One turn moves every row onto another: examples first, then more rows asked:
W: -0.61  +1.83  +2.69  +1.37  -3.38  -2.18  -3.23  +2.77  -1.91  +1.17  +1.58  -2.84  -1.32  +0.42  +1.02  -0.60
S: +1.64  +3.42  +2.28  +2.88  -0.75  +1.02  -0.57  +0.26  -4.20  +0.82  -3.25  -5.47  +0.32  +1.72  +2.64  -1.03
H: +0.42  -0.81  -0.50  -0.40  -2.37  -1.22  -2.06  -2.92  -1.73  +0.68  -1.20  -2.48  -2.22  -0.37  +2.27  -5.32
U: +1.59  +2.02  +2.46  +2.49  -0.69  +2.93  -1.16  -1.80  +1.02  -2.25  -1.05  -0.98  -1.47  +1.35  +1.93  -4.51
R: -1.73  +0.74  -1.16  -0.22  -3.28  -2.72  -3.69  -0.91  -3.16  +1.53  +0.54  -1.45  -2.21  +2.50  +2.18  -1.79
Z: +0.44  +4.65  +2.93  +1.20  +1.09  +1.24  -2.78  -1.70  -2.13  +1.27  -1.62  -4.50  -4.15  +1.79  +3.59  -4.79
A: +0.53  +1.41  +3.89  +4.40  -2.10  +2.71  -3.41  -0.05  -0.13  -1.46  +0.59  -3.62  +0.02  +2.06  +1.78  -0.15
D: +0.70  +2.84  -1.11  +1.39  +2.06  -0.81  -3.35  -1.70  -1.78  +0.36  -0.34  -3.17  -0.95  -2.76  +2.38  -1.27
K: -2.14  +2.11  +1.83  +2.06  -3.65  +0.33  -3.84  -1.83  -2.15  -1.01  +2.42  -3.41  +1.42  +5.31  +1.90  -1.38
X: -0.77  +3.61  -0.19  +3.89  -0.51  -1.13  -2.31  -1.33  -4.95  +0.44  +1.06  -3.41  +3.53  +0.75  +0.88  -1.82
N: -1.91  +4.82  +0.41  +2.07  +1.26  -0.81  -4.47  -3.32  -2.84  +0.88  +2.67  -2.53  -0.93  +0.80  +1.82  -5.56
B: +0.39  +5.40  +2.31  -0.69  -2.73  -2.31  -2.41  -1.05  -2.96  +3.68  -0.27  -5.03  +0.49  +1.55  +3.34  -3.17
V: +1.41  +1.88  +4.05  +5.33  -1.72  +0.86  -3.52  +0.11  -1.11  -1.66  -0.47  -3.14  +1.91  +1.55  +1.54  -0.74
M: -2.28  +2.72  +2.06  +2.74  -1.84  -1.33  -5.54  -1.68  -2.57  -1.76  +2.55  -2.71  +1.60  +4.52  +1.91  -1.88
E: +1.67  +4.64  -1.54  -0.42  +0.34  -2.31  -1.45  +0.23  -2.37  +1.93  -1.34  -1.88  +0.87  +0.93  +2.41  -3.19
G: +1.46  +0.25  +3.30  +1.17  -2.51  -0.66  -1.64  +0.77  -0.24  +0.35  -0.17  -3.92  -1.22  -2.42  +1.12  -4.20
Y: +2.09  +2.43  +3.50  +2.68  -1.07  +1.66  -1.10  -2.47  -0.42  -2.18  -3.35  -1.69  -1.28  +1.56  +2.71  -4.38
T: -1.19  +2.73  +0.33  +0.13  -2.23  +0.70  -1.68  -3.67  -1.00  -1.82  +0.67  -0.83  -0.03  +4.63  +2.12  -5.65
F: -1.56  +3.30  +1.58  +0.18  -1.23  -0.48  -3.12  -4.26  -1.86  -2.26  -0.41  -1.19  -1.68  +4.44  +3.05  -5.55
Q: -0.66  +3.53  +2.64  +1.10  -1.04  -0.85  -4.33  -2.89  -2.43  +2.16  +0.67  -6.24  -1.31  -2.03  +3.46  -1.26

T turns into -> U
H turns into -> G
Now these:
Q turns into -> B
X turns into -> N
Y turns into -> V

One turn moves every row onto another: examples first, then more rows asked:
fadap: +1.37  +0.54  -0.53  -0.43  +2.20  -2.02  -3.11  +1.92  +0.19  -2.10  +1.05  -0.13  -1.13  +1.24  +0.99  +4.10  +2.01  +0.53  -0.23  -1.19  +3.26  +1.77  -1.89
mog: +2.35  +1.67  -1.61  -2.91  +2.66  -2.22  -2.51  +1.10  +0.12  +0.27  +1.34  -2.04  -1.14  +2.07  +3.70  +3.34  +1.95  +0.82  -0.36  -0.61  +4.09  +0.90  -1.58
pokug: +1.65  -1.22  +1.90  -2.69  -2.14  -1.81  +0.68  +0.85  +4.17  -1.61  +1.32  -2.32  -2.95  -0.66  +4.39  -2.43  -0.17  -1.60  +0.24  +1.22  -1.36  -1.90  -2.26
vugi: +0.14  +0.17  -1.06  +1.66  -0.17  +0.50  -3.41  +3.14  -0.21  +0.18  +3.53  -2.58  -1.89  +0.87  +3.26  -0.12  -1.31  -2.09  +3.16  +0.57  +1.87  -3.82  -1.35
fana: +0.60  +2.33  -2.90  -5.25  -2.62  +0.23  -1.03  +0.97  +2.64  +0.10  -0.51  -0.86  -3.10  +0.60  +1.65  +3.29  -3.41  -2.87  +1.49  +0.39  +0.16  -3.16  -0.10
molil: -0.22  +3.81  +0.00  -1.27  +0.16  +0.22  -2.39  +4.23  -1.36  +0.85  -1.30  -3.18  -1.32  -1.43  +2.49  +2.31  +0.65  -1.27  -1.62  -2.58  -0.82  +0.78  -2.11
tuv: +0.36  -0.73  +1.61  -1.04  -2.63  +0.56  +0.40  +1.53  +3.21  -1.02  +2.51  -1.21  -3.10  +0.24  +4.28  -3.14  -0.43  -1.46  +2.02  +1.42  -1.21  -3.20  -1.20
bimed: -0.38  +2.21  -1.01  +1.02  +1.33  +0.37  -3.49  +3.25  -2.17  +0.31  +2.55  -1.39  -2.37  +2.29  +2.47  +1.20  -0.57  -1.16  +1.48  +1.23  +3.75  -2.35  -1.04
Molu: -0.59  +1.04  +2.21  -5.25  -0.12  +0.32  -1.27  -0.66  +3.63  -0.71  -1.05  +1.10  -2.06  +0.61  +2.36  +0.89  +2.16  +0.56  -2.31  -1.28  +1.91  +1.47  -1.68
Soli: -1.20  +4.41  +3.79  -1.00  -1.51  -0.02  -2.36  +0.37  +0.97  -2.70  -1.57  -1.27  -0.18  +0.52  +4.46  +1.19  -0.34  +0.48  -0.51  +0.24  -2.36  -1.63  -1.89
tuta: +1.43  -0.99  +1.20  -1.79  -2.84  -0.23  +0.51  +0.91  +3.75  -0.78  +2.51  -1.99  -2.43  +0.31  +4.49  -2.94  -0.43  -1.43  +2.01  +0.57  -0.98  -3.30  -1.55
Lefi: +2.59  +1.51  -2.30  -1.21  +0.94  -1.72  -3.05  +1.75  -0.78  +0.82  +2.62  -3.51  -0.38  +2.43  +3.30  +1.40  -0.44  -1.16  +1.57  -0.96  +4.41  -2.84  -1.93
lum: -0.77  +1.27  +2.21  -5.41  +0.04  +0.46  -1.24  -0.68  +3.52  -0.36  -1.05  +1.00  -2.29  +0.69  +2.70  +0.69  +2.14  +0.54  -2.29  -0.94  +1.98  +1.34  -1.53
tasof: +0.11  +1.90  +0.81  -2.51  +2.55  -0.09  -1.22  +1.37  +0.70  -1.20  +0.30  +1.40  -2.08  +1.30  +2.36  +1.76  +3.35  +1.71  -1.83  +0.25  +3.31  +1.68  -1.64
rolod: +1.40  +1.97  +0.20  -3.91  +2.51  -0.82  -0.99  +0.59  +1.18  -0.38  +0.50  +0.24  -1.39  +1.56  +3.28  +1.54  +3.38  +1.78  -1.89  -0.32  +3.72  +1.31  -1.82
Musoz: -0.04  +1.63  -0.83  -3.49  -2.46  +1.87  -0.84  +0.77  +1.52  -0.26  -1.10  +0.04  -4.13  +0.08  -0.36  +2.98  -2.13  -2.75  +3.47  +1.34  +0.40  -3.20  -0.65
Sazaf: +0.53  +1.47  -2.44  -4.07  -2.96  -0.14  -1.35  +1.15  +2.88  -1.27  -0.67  -0.17  -2.71  +0.05  +0.06  +3.76  -3.33  -3.10  +1.67  -0.41  -0.31  -2.74  -0.49
fesog: +0.59  +3.41  -0.25  -1.49  -0.05  -0.42  -2.35  +3.88  -0.98  +0.57  -1.32  -3.58  -0.63  -1.57  +2.33  +2.52  +0.63  -1.31  -1.55  -3.27  -0.81  +0.80  -2.46
feke: +0.34  +4.00  -0.39  -2.04  +0.20  +0.00  -2.25  +3.85  -1.17  +1.41  -1.22  -3.83  -1.03  -1.21  +3.18  +2.22  +0.60  -1.18  -1.64  -2.73  -0.61  +0.56  -2.18
bipur: +1.15  -0.74  -1.08  +1.80  -0.58  -0.48  -3.48  +2.79  +0.54  -0.81  +3.44  -2.69  -0.92  +0.50  +2.35  +0.28  -1.27  -2.22  +3.17  -0.77  +1.73  -3.60  -1.90
vipu: -0.25  +2.26  -0.51  -0.90  +2.97  -0.37  -2.87  +2.42  -1.04  -0.10  +1.23  -0.16  -2.89  +1.99  +2.92  +3.26  +1.89  +0.87  -0.42  +1.22  +3.57  +1.32  -0.89
turu: +1.51  +0.81  -1.32  -4.06  -2.79  +0.66  -0.79  +0.02  +2.30  -0.63  -1.13  -0.69  -2.89  -0.16  -0.65  +3.34  -2.03  -2.88  +3.54  -0.13  +0.52  -3.20  -1.27
nok: +1.57  -0.05  -1.60  +0.50  -0.35  -0.44  -3.19  +2.43  +0.46  +0.57  +3.57  -3.61  -0.96  +0.97  +3.85  -0.11  -1.30  -2.06  +3.10  -0.35  +2.22  -4.13  -1.72
zemak: +1.44  +0.15  -1.07  +1.63  +0.28  -1.64  -3.72  +2.68  -0.73  -1.95  +2.32  -1.39  -0.31  +1.44  +0.16  +2.23  -0.43  -1.58  +1.76  -1.57  +3.37  -1.77  -2.26
ged: -1.00  +1.16  +2.38  -5.04  +0.02  +0.68  -1.33  -0.44  +3.45  -0.71  -1.08  +1.27  -2.29  +0.64  +2.36  +0.79  +2.09  +0.56  -2.27  -0.94  +1.80  +1.47  -1.55
kada: -0.66  +2.29  -2.16  -3.90  -2.66  +1.00  -1.29  +1.65  +2.11  -0.62  -0.64  +0.33  -3.81  +0.36  +0.68  +3.35  -3.40  -2.86  +1.56  +1.04  -0.25  -2.79  +0.07
dif: +0.47  -0.51  +2.30  -2.33  -1.85  -0.74  +0.74  +1.37  +3.36  -1.10  +1.38  -1.73  -4.09  -0.50  +4.84  -2.70  -0.26  -1.50  +0.17  +2.50  -1.45  -1.97  -1.65
kerad: +0.89  -1.44  +1.71  -0.69  -2.98  -0.16  +0.27  +1.33  +3.68  -1.84  +2.36  -1.06  -2.40  -0.03  +3.37  -2.65  -0.41  -1.55  +2.10  +0.44  -1.32  -2.96  -1.64
Vuk: +0.46  +3.69  +3.27  -1.77  -1.79  -1.27  -2.34  -0.45  +1.85  -3.03  -1.62  -2.17  +1.02  +0.43  +4.37  +1.38  -0.26  +0.44  -0.32  -1.27  -2.16  -1.70  -2.53
mar: +1.36  +1.10  +0.66  -2.77  +2.16  -1.17  -1.32  +0.86  +1.49  -1.86  +0.30  +0.97  -0.96  +1.02  +1.75  +2.09  +3.48  +1.52  -1.73  -1.07  +3.26  +1.80  -2.25
Naki: -0.03  +4.81  +3.00  -2.63  -1.30  -0.51  -2.00  -0.40  +1.24  -1.51  -1.41  -2.64  +0.15  +0.92  +5.97  +0.86  -0.36  +0.73  -0.59  +0.05  -1.77  -2.12  -1.98
Duret: +1.23  +1.85  -1.58  -5.06  -2.35  +1.25  -0.51  -0.03  +1.86  +0.82  -1.03  -1.31  -3.61  +0.43  +0.96  +2.77  -2.07  -2.62  +3.42  +1.02  +1.00  -3.71  -0.76
lagur: +0.57  -1.29  +2.58  -1.35  -2.17  -1.16  +0.45  +1.49  +3.80  -2.42  +1.25  -1.15  -3.54  -0.95  +3.43  -2.27  -0.17  -1.65  +0.30  +1.65  -1.82  -1.51  -2.10

molil turns into -> feke
ged turns into -> lum
tasof turns into -> rolod
Now these:
vugi turns into -> nok
tuta turns into -> kerad
bimed turns into -> Lefi
lagur turns into -> dif
mog turns into -> fadap
Soli turns into -> Naki
fana turns into -> Sazaf
Duret turns into -> turu

